rotation steps, each row followed by its count of steps:
The counts run from 0 to 287.
[142 128 145  98 153 131 171 109 101  95 120 122  53 126 116  96 108 130
 110 135 107  84 112 139 123 122 169 160 112  93  99  85 158 146 100  95
 132 120 123 123 120 139 139 127  63 160 113  87 126 146 126 113 159 139
 142  91  81  93 109 178 166  80  98 106 110 144 127 168 135 138 134 185
 102 117 105 150 115 125 129]
111
[177 139 116 106 131 120 156 155 138  91 143  91  84 142 115 115 100 133
 135 125 112  92  89 134 112 133 143 174  99 175 107 138 181 158 166 138
 160  89 133 124 131 110 170 156  62 193 122 118 140 153 136 127 141 154
 117  97 118 136 146 135 151  94  87 112 115 115 113 110 135 106 140 184
  91 131 141 113  89 109 155]
219
[116 110  83 135 149 100 134 146 100  96 165  66  79 130 151 144 114 143
 167 123 143  80 117 150 116 100 168 154 134 155  77 155 184 133 113 156
  92 126 174 136 132 152 153 103  94 151 115 112 138 156 124 119 132 142
 139 101 145  91 149 129 174 108  82 128 123 149  80  82 149 157 127 185
 101 123 123 108 148 136 131]
31
[105 130  81  91 162 115 124 149 125 102 112 101 105 114 153 149 112 140
 136 126 157  98 115 140 134 102 171 161 120 153  86 153 132 146  52 131
  87 164 143 117  88 150 178 114 115 157 145 101 128 152 144  98 118 127
 129 123 102  58 146 113 172 151  84 143 126 147  79 100 172 143 109 150
 136  80 111 118 168 100  83]
32
[ 94  95 118  89 152 105 156  95  94  84 153  89  79 146 125 155 128 126
 126 121 141  76 140 162 138 102 142 164 159 120  75 122 184 138  63 135
  82 130 140 149 102 179 146  86 100 153 162 120 162 142 116 118 139 103
 106 129 145  43 149 153 163 115 111 138 148 173  90  92 154 132 119 155
 138 116 126 120 161 123 107]
137
[155 180  96 164 125  75  88 122 100 154 111 158  74 119 125 133  90 133
 153  90 108 159  90 146  66  94 177 136 119 167 152 149 127 104 161 144
 118 109 120  88 146 111 157 133 106 121 120 110 119 140 176 124 134 160
 179  99  73 111 112 116 186 117 114 150 118 110 114  93 152 135 120 148
 122 154 122 116 115 162 158]
96
[126 150 110 135 109 114 115 117 119 137  89 173  98 170 144 122 114 134
 139 121 113  74 119 120 123 114 141 142 109 138 128 159 142 118  97 155
 122 111  97 101 141 169 150 142 157 182  98 165 173 113 151 155  88  94
  50 152 116  92 101 166 166 126 109 165 130 205 107  65 168 136 109 131
 129 135 117 105 118 110 106]
275
[172 126 199 117 180 143 112 128 100  93 120 112  64 104 123 152 119 135
  93 148 153 131 118 133  84  95 174 148 148 144  93 122 161 166  76 127
 136 126 166 101 140 111 149 143 101  96 129 130 127 155 130 100 142 140
 133 112  70  83  79 139 170 119 100  78 127  90 157 180 124 156 127 129
 152 119  95 144 140 152 132]
2
[118  93 113 109 102  62 129 152  51 152 126 126  96 176 124 145 120 112
  90 118 155 135 152 172  75  89 145 122 198 147 116 119 169 170 145 157
 121  82 168 151 160 127 169 135 130 130 147 149 132 132 143 128 170 159
 125 124 135 105 100 124 145 119 125 122 147 165 164  87 111 121 129 112
 137 148 136  78 132 143 105]
135
[120  96 116  55 169 141 114 136 164  87 114 146 154  76 121 136 130 138
  95 110 113 133 130 130 130 120 130 140  91 159 153 126 167 105  96  88
 115 135 156  86  79  97 158 128 102 151 132 105 131 146 153 133 125 128
 160 145  59 125 138 116 140 108 100 135 116 163  89 175 181 127 141 122
 153 107 134 170 151  57 116]
76
[104 118 159 107 123  95 129  85 111 150 104 182 110 128 115 131 138 128
 107 135 129 148 162 141  89  86 139 130 193 128 152 112 173 166  80 132
 139 128 155 113 132 146 162 142 127 115 145 154 184 110 169 160 131 122
  82 140  65  94  99 143 171 148 139 120 148 189 146 123 157 163 115  85
 160 158 109 128 150 127 105]
279
[132 113 159 113 152 140 157 142  95 102  70 123  66 151 103 117 113 141
  68 193  70 148 174 155 119 138 137 158 157  88  97  89 142 146  73 133
 126  81 101 141 134 115 159 112  72 147 159  79 119 134 111 113 128 162
 116 132 132  63 100 171 136  74  97 152 128 123 130 152 138 116 165 125
 139 134  89 124 111 135 116]
10
[143 136  79 111 112  71  99 146  82 107 126 110  91 155 162 145 117 124
 154  98 103 129 115 149 128 127 160 139 120 162 115 150 146  65 135 176
  96 121 138 130 123 146 163  99 104 153 122 129 120 158 163 102 114 153
 195  98 126 128 148  93 162  80  83 154 116 134  73  83 131 113 126 143
 105  95 132  78 103 131 138]
132
[146 138 149 143 136  86 110 121  79 129  78 137  73 180 105 131  90 121
 145 134  97 135 100 133  80 165 139 181 164 117 103 132 138 118  87 145
 116 114  88 102 154 179 154  98 143 150 105 173 162  95 108 133 111 153
 104 162 182  76  92 158 146 118 102 163 128 153 115  78 103 141 170 109
 103 141 102 117  95 149 113]
17
[165 120 141 113 150  98 114 128 103 112 161 127  91 122 109 168 130 141
 176 129 138  71 132 174  69 105 168 154 129 154 109 155 180 125 111 101
 101 146 178 122 114 196 160 117 103 101  98 177 143 146 126 118 106 162
 113  83 119 117 131 130 180 135  96 126 142 130  93  82 159 161 140 141
 142 150 142 146 164 117 148]
245
[103 127 158  66 160 111 147 138 106  97 155 149 126  94 116 149 144 148
 118 117 115 145 154 143  97 101 134 138 139 160 103 121 159 121 133 132
 116 151 169 131 101  73 190 133  90 121 157  96 107 187 154 110 142 194
 170  94  65 158 122  92 172  91 133 121 133 115 128 150 132 125 134 155
 155 137 141 150 130  83 126]
146
[ 96 134 120 151 107 116 123 104  96 113 161 154  78 156 138 138 131 108
  84 134 134 141  97 194 104  99 121 166 161 119 122 116 180 129 166 175
 144  71 106 119 159 140 151 163 157 125 145 149 177 142 186 157 146 149
 118  85 130 118 114 145 160  71 145 133 164 143 129  97 128 121 103 151
 131 109 130  59  94 126 129]
99
[100 132 117 116 134 117 138 118 134 103 145  99 101 101 108 129 131  94
 103  89 148 158 116 155 112  71 127 132 170 182 133 142 161 141  94 141
 126 151 161 117  94 102 153 132 126 135 150  85 142 173 207 109 161 112
 119 117  62 101 148  96 166 137 126  83 150 140 116 139 170 144 119 147
 141 108 126  90 148 120  87]
102
[126 120 154 134 172  74 143 121  53  96 105  67  94 131 130 101  94 163
 133 170 119 167 181 120  76  79 124 146 167 118  85 110 171 138 110 162
 129 121 147 118 136  96 154  93 118 135 140 125 109 121 128  74 151 171
 108 129 138 141 104 154 158 114 112 108 159 114 160 130 120 136 128 184
 120 156 133 131 112 114 133]
154
[123 143 152  67 139 115 120 138 110  78  87 186 151 128 140 105 106 120
 115 105 117 119 146 119 109 104 134 128  91 151 137 130 110  84 115 116
 129 174 123 102  75 101 196 144 159 153 119  98 135 122 174 121 113 141
 170 126  78 157 111 115 151 127  93 139 117 149 157 167 167 110 111 130
 139 125 121 116 127  97 101]
265
[190 109 152  87 137 111 124 145 151 130 138 173 134 115  87 163 138 118
  95 133 108 110  93 181 139 109 166 163 143 191 129 120 123 107 133 138
 134 128 132 100 118 105 175 190 134 140 122 124 149 148 164 157 112 197
 134 114  71 108 118 117 116 127 103 145 143 136 102 127 133 124 131  80
 124  78 126  89 127 141 117]
214
[ 94 124 105 106 100 101 172 130 100 132 137 165  94 160 130 134 142 129
  92 117  81 107 144 171 166 114 119 168 132 130 112 118 145 101 137 166
 120 110 109 149 119 111 153 161  96 171 150 135 169 136 200 130  75 131
 106 148  96 131 136 144 128 105 117 168 156 163  43 103 148 113  99  93
 133  85 153  76 121 153 132]
62
[102 125 149  65 163 101 145 119 132 125 110 153 148 119  89 110 107 150
 138 117 105 105 151 144  98  87 133 138 130 148 116 122 121 135 109  73
 121 167 168 124  73  75 182 129  94 144 166  77 121 135 151 101 142 176
 137 147  55 121 132 138 162 164 126 109 134 160 133 129 157 130 167 136
 123 137 133 170 141  96 103]
40
[130 112 166 101 166  77 179 123  95 106 136 115  79 134  79 103 108 138
  95 112  87 139 140 165  94 114 154 154 164 139 131  83 157 141 143 101
 171 114 171 128 112 100 166 154  51 108 137  90 110 138 159 117 182 169
 148 109  64 151 121 157 153 110 128  71 143 127 135 145 115 119 150 147
 110 145 142 135 121 139 142]
110
[134 144 147 136 157  78 145  81  88 101 162 133  76 117 138 116 119 163
 156 127 105  85 130 132 104 113 160 158 139 116 115 123 182 102  99 115
 132 137 166 108 124 159 119  96  58 132 114 166 172 116 146 144 133 111
 118 115  93 133 123 163 187  94 112  92 138 157  79 112 135 135 140 149
  99 142 138 143 124 143 153]
281
[130 122 119 141 140  82 138 123 130 127 107 138  84 124  82 116  97 126
 123 111 125  99  51 183 151 112 168 172 152 154 138 122 119 136 120 107
 126 130 126  82  94 123 152 138 121 160 130 143 160 114 171 161 139 151
 112 165  87  78 110 166 121 144 119 102 168 180  89  90 123 101 124 110
  71 118 136  99 116 138  72]
105
[ 87  88 111 113 155 107 123 142 115 116  97 118 115 140 128 107  92 169
  55 136 103 152 151 142 155 134  97 180 112 134 107  90 162  94 139 162
 115  97 108  98 120  78 161 109 127 157 156 117 127 128 146 135 131 137
 131 149 125 117  93 144  86  92 113 154 159 180  96 138 122  69 148 110
 120 100 124  85  92  91  93]
80
[192 105 183  88 170 123 129 153 141 126 116 137 131  93  70 168 118 141
 104 163 133 128 109 174 108  91 178 160 149 158 123 108 131 146  67 130
 156 117 162  99 127 132 156 167 140 103 119 133 142 153 122 132 109 172
 117 111  66  71  85 127 144 132 114 127 139 126 136 151 132 151 128  78
 146  95  88 121 148 145 128]
108
[175  84 105  97 159  95 100 170 123 107 147 106 113 112 142 164 123 161
 136 138 150 122 114 119  77 115 182 129  86 170 148 131 187 144 150 117
 134 103 159  89 141  98 155 152  83 151 113 127 109 153 117 138 136 134
 156  71  86 149 123 124 156  77  82 107 113 147  97 145 174 114 124 150
 148 138 136 133 113  88 157]
183
[158 121 138  84 109 146 130 163  97  84 130 106  91 169 112 109 125 111
 106 138 110  91 130 151  86 145 105 143 126 177 126 147 221 137 150 173
 165 101 139 135 146 134 189 149 110 165 109 135 155 126 176 143 116 151
 115  88 153 163 158 122 149  86  77 154 111 119 148 117 164 117 130 179
 125 126 127  99  94  73 132]
12
[125 138 160 140 148 116 122 102 105  96 171 109  83 127 139 133 157 119
  95 108 182 142 118 145  74 107 157 145 142 182 124 138 189 127 100 161
 116 133 167 107 122 132 164 136 151  97 115 155 170 169 178 110 125 113
 125  81  78 106 103  94 191 107 109 103 140 101 131 163 149 153  89 134
 152 110 108  99 142 121 107]
208
[ 92  99  86 108 148  77 131 156 129 121  85 117 111 133 123  85  80 165
  85 104 102 135 139 136 145 114 138 158 105 149 144 124 134 153 129 127
 107 107 152 108 122  37 185 121  90 178 169  74 123 135 154 130 159 116
 140 166  91 103 111 155 109 120 111 130 131 176  93 104 130  81 124 137
 121 126 110 127 105 100  85]
185
[ 92 117 135  99  96  76 141  91  78 123 104 159 120 144 100 130 113 100
 131  80  79 132 135 153  89 119 135 127 161 137 158 123 143 102  84  83
 135 152 161 117  84 136 173 111  99 119 120 108 151  92 177 127 172 140
 159 160  97 133 137 158 138 134 106 126 130 192 130  85 147 133 162 139
 114 184 137 150 146 142 126]
22
[126 170 102 109 125 111  86 140 146 129 122 190 117 134 116 129 133  99
 134  79 119 125  86 143  83  92 147 144  98 176 173 137 132  88 171 137
 125 112 119 122 119 130 193 158 149 136 117 113 147 147 202 161 127 142
 163  65  77 131 121  91 178 111 103 157 106 136 116 115 168 132 122 132
 136 122 142 100 138 106 129]
95
[122 110 174 110 163 148 161 114  83  61  99 109 111 134 150  95 100 165
 117 181 110 119 162 124 112 105 125 170 155  90  88 107 168 131  81 123
 115 146 102 109 133 143 163  71 154 139 132 113 152 109 100 100 157 129
  86 164 135 105  93 170 170 129 109 133 131 176 144 138 137 160 127 180
 132 158 118 130 143  89  84]
155
[115  83 114  72 135 120 132 148 128  83 168 122 140 113 139 131 148 158
  76 125 137 116 132 146 118 121 143 136 113 147 133 104 214 126 139 127
 150 120 166 118 110 108 172 147  89 130 117 135 151 160 157 145 155 131
 137  86  81 154 140 126 135  57  96 128 139 146  96 165 178 106 111 140
 145 105 137 110 124  61 125]
182
[117 145 120 121 139 105 138 113  80  71 106  82  81 136 157  84 100 168
 151 138 100 103 149 114 113 128 119 154 117 112  84 137 178 102 121 144
 100 141 128 104 139 135 150  71 105 172 122 122 141 124 139 101 128 129
 102 115 121 144 113 149 175  96  97 128 129 128 130 122 134 124 112 214
  97 140 141 113 101  97 110]
49
[137 106 115 117 146 127 128 113 128 110 140  88  94  78  77 165 141 128
 139 132 133 125  92 153 126  77 129 191 183 177 119 160 174 127  83 139
 107 142 139  85 119 135 152 119 107 149 156  83 168 149 162 121 125 143
  85 126  95  40 161 109 168 138 105 122 150 143 118  95 176 128 108 161
 149 101 115 107 155 136 127]
101
[156 120 171 103 155 127 139 140 132 110 112 139 107 117  83 131 104 127
 110 119 129 125 108 158  96 107 167 162 164 123 160 101 137 181  90  74
 171 132 150  99 141 122 168 147 116 117 120 108 156 129 119 131 160 132
 101 137  94  75  96 172 152 135 106  94 125 168 166 140 153 151 155 118
 143 158  99 136 145 136  93]
3
